(in the rows, 128 means zero)
Turns in one plane each, and the order they were made in; the first pair answered:
turn k98:
[143 123 133 164 130 122 142 143] => [147 127 128 159 132 112 138 143]
[144 132 118 158 129 119 136 127] => [142 133 116 157 127 119 134 127]
[115 126 126  86 138 138 122 142] => [115 123 127  87 133 143 121 144]
turn k832:
[137 148 107 122 148 114 135 136] => [146 143 108 139 150 125 130 127]
[108 130 134 104 127 149 115 101] => [126 128 119 133  89 106 139 145]
[111 116 168 107 184 136 119 124] => [129 114 150 136 139  81 147 179]
[105 153 108  86 139 123 123 109] => [143 139  94 163 106 105 134 142]
turn k992:
[ 99 110 124  80 138 133 121 139] => [133 143 149 120  96  96 167 130]
[122 134 175 120 133 143 149 105] => [130 131 172 136 146 150 140 103]
[121 122 170 132 136 132 143 143] => [124 119 167 139 146 137 135 142]

Between the rows of a pair lie two turns.
[123  97 142 164 131 151 128 142] => [102  92 136 124 118 147 136 155]	k992 then k832
[147 128  91 130 108  95 129 176] => [118 138 102  72 128 106 122 157]	k832 then k832
[100  93 153 124 152 143 135 168] => [130 110 164 168 140 127 154 159]	k992 then k992
[114  79 101 147 114 157 108 161] => [138 103 119 179  81 130 141 156]	k992 then k992
[136 131 125 116 121 142 122 105] => [135 124 125 120 100 132 137 124]	k832 then k98
[139 143 110 117 127 145 106 121] => [147 146 105 125 112 123 118 136]	k832 then k992
[111  90  77 122 117 164  82 140] => [100  78  89 116 107 164  98 160]	k832 then k98
[123 136 157 137 199 118 132 151] => [111 132 147 110 180 103 143 173]	k832 then k992
[129 131 118 144  88 137 126 135] => [107 131 140 106 114 155 124 122]	k98 then k832
[143 140 132 135 110 104 133 135] => [132 135 140 134 125 148 117 101]	k98 then k832
[131 138 143 145 163 137 120 127] => [134 150 126 127 155 103 123 139]	k98 then k832
[153 142 123 142 119 124 121  99] => [155 144 118 140 110 108 125 111]	k832 then k832
[144 145 104 113  89  91 145 110] => [137 147 104  98 149 113 107  87]	k992 then k832
[133 187 100  89  77  97 124  72] => [134 184 110 100  96 130 109  45]	k832 then k832
[115 139  95 115 154 141  90 114] => [122 139  81 124 113 108 112 150]	k98 then k832
[155 141 145 129 121  85 139 117] => [142 128 125 108 161  89 108 128]	k992 then k832
[153 161 181 139 125  84 175 148] => [126 144 156  93 196  97 120 160]	k992 then k832
[123 133 132 112 145 135 116 106] => [138 130 130 146 141 140 116 108]	k832 then k832
[140 158 132 120 160 122 113  86] => [130 165 136 101 135 111 134  92]	k992 then k992
[142 140 125 143 112 137 119 102] => [143 142 121 144 102 121 127 116]	k832 then k832
[143 143 151 139 128 101 119 124] => [140 150 144 123 130 107 111 111]	k832 then k98
[139  99 177 164 175 151 146 142] => [116  85 156 130 132 124 165 192]	k992 then k832
[143 130 179 153 189 151 126 116] => [117 145 196  97 125 127 174 121]	k992 then k992
[145 139 134 140  89 134 141  92] => [152 141 134 149 125 140 119  82]	k832 then k992
[130 129 146 132 124 123 154 152] => [118 122 149 124 145 157 137 132]	k832 then k992
[ 95 125 130  66 151 110 135 132] => [150 143 160 166 144 124 152  88]	k992 then k832
[130 116  92 127 113 104 126 183] => [ 96 118 119  79 100 156 134 135]	k832 then k992
[129 116 143 134 136 160 149 126] => [142 129 142 145 132 131 157 134]	k832 then k992
[141 133 140 137 140 113 134 141] => [137 135 141 123 144 108 134 140]	k832 then k832
[108 129  95 126 137 128  99  85] => [124 122  91 157 129 127 102  94]	k832 then k832
[121 119 126 108 145 112 139 119] => [135 122 129 133 153 111 134 115]	k992 then k992
[ 65 111 190 106  96 184 186 105] => [ 75 146 201  87 105 129 201 104]	k992 then k832
[135 118 102 138  76 124 130 134] => [108 111 132 106 107 167 124 107]	k98 then k832
[121 136 108 109  88 119 142 130] => [130 118  95 137 142 144  97 127]	k992 then k992
[ 99 110 107  81 122 187 118 138] => [171 138 128 194 127 164 132 116]	k992 then k992
[136 125 145 167 121 134 147 125] => [118 108 126 135 164 146 114 135]	k98 then k992
[145 141 117 149 170 142  91 102] => [131 160  94 100 139  87 108 130]	k98 then k832
[167 120  65 146 120 109  85 108] => [150 105  58 133 107 130  83 113]	k992 then k832
[153 130 123 152 128 111 135 143] => [136 140 127 111 155 134 114 107]	k832 then k98
[126 121 131 124 159 123 121 128] => [124 121 127 119 144 106 130 144]	k832 then k992
[131 108 143 163 165 140 109 146] => [121 129 161 132 102 110 163 150]	k992 then k992
[141 143  81 119 113 136 103 106] => [144 143  84 127  98 135 115 107]	k992 then k832
[169 151 126 179 130  93 119 105] => [133 123  85 131 158 129  68 111]	k98 then k992
[103 141  95  76 144 132 135 141] => [149 160 130 162 134 154 148  90]	k992 then k832
[136 138 129 131 147 144 113 114] => [137 132 119 137 105 117 133 146]	k992 then k832
[116 126 136 107 123 103 139 126] => [138 136 130 137 125  97 134 118]	k992 then k98
[115 134 141 105 107 134 148 142] => [124 146 155 113 137 142 138 113]	k992 then k832
[ 99 117  94 103 147 171  93 124] => [121 109  92 153 139 172  93 130]	k832 then k832
[115 118 166 121 162 123 139 157] => [124 123 172 138 160 119 144 154]	k992 then k992
[148 138 146 151 158 112 112 119] => [132 152 127  99 133  93 117 122]	k832 then k98
[120 149 131  98 137 128 126 101] => [138 151 131 127 149 130 119  97]	k992 then k992
[ 83 138  99  41  89 173 110  83] => [164 107  51 201  84 139  93 148]	k832 then k992
[106 125 101 114 132 105 106 166] => [128 128 129 168 145 155 100 106]	k992 then k832
[120 126 109 122 145 135 104 131] => [136 127 121 157 113 139 126 124]	k992 then k832
[127 169 128  99  92 164 112 101] => [144 162 123 127 121 173  92  95]	k992 then k992
[ 96 106 106  75 142 131 104 152] => [106  98 112 107 158 167  89 125]	k832 then k832
[132 147 131 115 141 160 115  67] => [160 139 121 173 120 151 121  85]	k832 then k832
[120 134 108  97 178 144  88  98] => [160 173 143 147 123  98 149  84]	k992 then k992
[120 108 104 140 130 155 101 161] => [119 114 123 149 109 176 117 137]	k992 then k832
[100 101 182 102 134 133 162 175] => [114  79 172 146 147 163 144 173]	k832 then k992
[131 113 108 129  61  96 126 133] => [114 120 121  94 138 139  81  81]	k992 then k832
[122 120  86 100 119 162  98 103] => [138 116  82 137 114 165  99 109]	k832 then k832
[123 151 172 112 139 117 153 126] => [146 153 159 150 130 101 152 135]	k832 then k98
[152 146 115 148 104 136  96  75] => [148 134 130 160 112 154 101  75]	k98 then k98
[120 105 118 138  93 156 131 131] => [115 108 116 127  87 146 138 140]	k832 then k832
[137 135 114 142 113 112 122 124] => [124 130 106 119 133 122 106 123]	k992 then k832
[130 113 163 147 102 133 161 147] => [102 116 155  89 148 136 133 144]	k992 then k832
[112 102 115 108 145 101 135 186] => [145 113 124 160 154  94 133 175]	k992 then k992
[116 111 144 138 147 159 129 130] => [127 108 139 160 134 146 137 146]	k832 then k832
[136 127 150 116 171 119 141 141] => [150 123 147 147 153 118 151 149]	k992 then k832
[153 139 130 162 128 133 109 114] => [124 124 107 118 110 114 111 158]	k992 then k832
[ 95 105  67  81 103 162  99 122] => [118  76  79 157  85 172 118 155]	k832 then k98
[110 124 153 132 138 125 145 150] => [106 123 153 128 144 132 143 143]	k832 then k832
[131 129 112 114 127 137 117 106] => [133 126 108 115 105 118 131 131]	k98 then k832
[118 125 132 115 134 156 123 106] => [131 134 133 131  99 126 149 123]	k992 then k832
[124 114 113 116 170 181 101 105] => [160 155 150 154 103 134 169  93]	k992 then k992
[157 150 142 133 143  85 135 140] => [150 133 123 129 170 100 109 150]	k992 then k832
[142 146 125 148  96 161 134  93] => [146 147 117 149  79 135 147 113]	k832 then k832
[146 110 100 160 117 146 102 137] => [134 150 132 103  84 113 147 119]	k832 then k992
[122 146 107 125 126 112 108 143] => [117 147 111 115 135 119 104 133]	k832 then k832
[100 102 106  91  82 163 138 127] => [104  85 127 116  84 151 158 160]	k98 then k832
[127 136 147 157 146 105 160 131] => [109 123 129 124 164 105 138 153]	k992 then k832
[105 116 137  87 140  89 139 152] => [100 113 146  88 168 132 119 114]	k832 then k832
[142  99 128 175 151 148 110 153] => [139 104 120 157 129 109 129 184]	k832 then k832
[139 157 120 115 126 122 137  90] => [143 154 107 115 124  97 140 118]	k992 then k832
[106 128 127  89 146 102 117 144] => [111  99 108 120 139 126 103 160]	k832 then k992
[112 104 133 107 102 127 138 157] => [103 103 137  94 118 146 129 137]	k832 then k832
[127 131 102 135 125 146 102 116] => [133 149 107 129 101 112 128 127]	k832 then k992
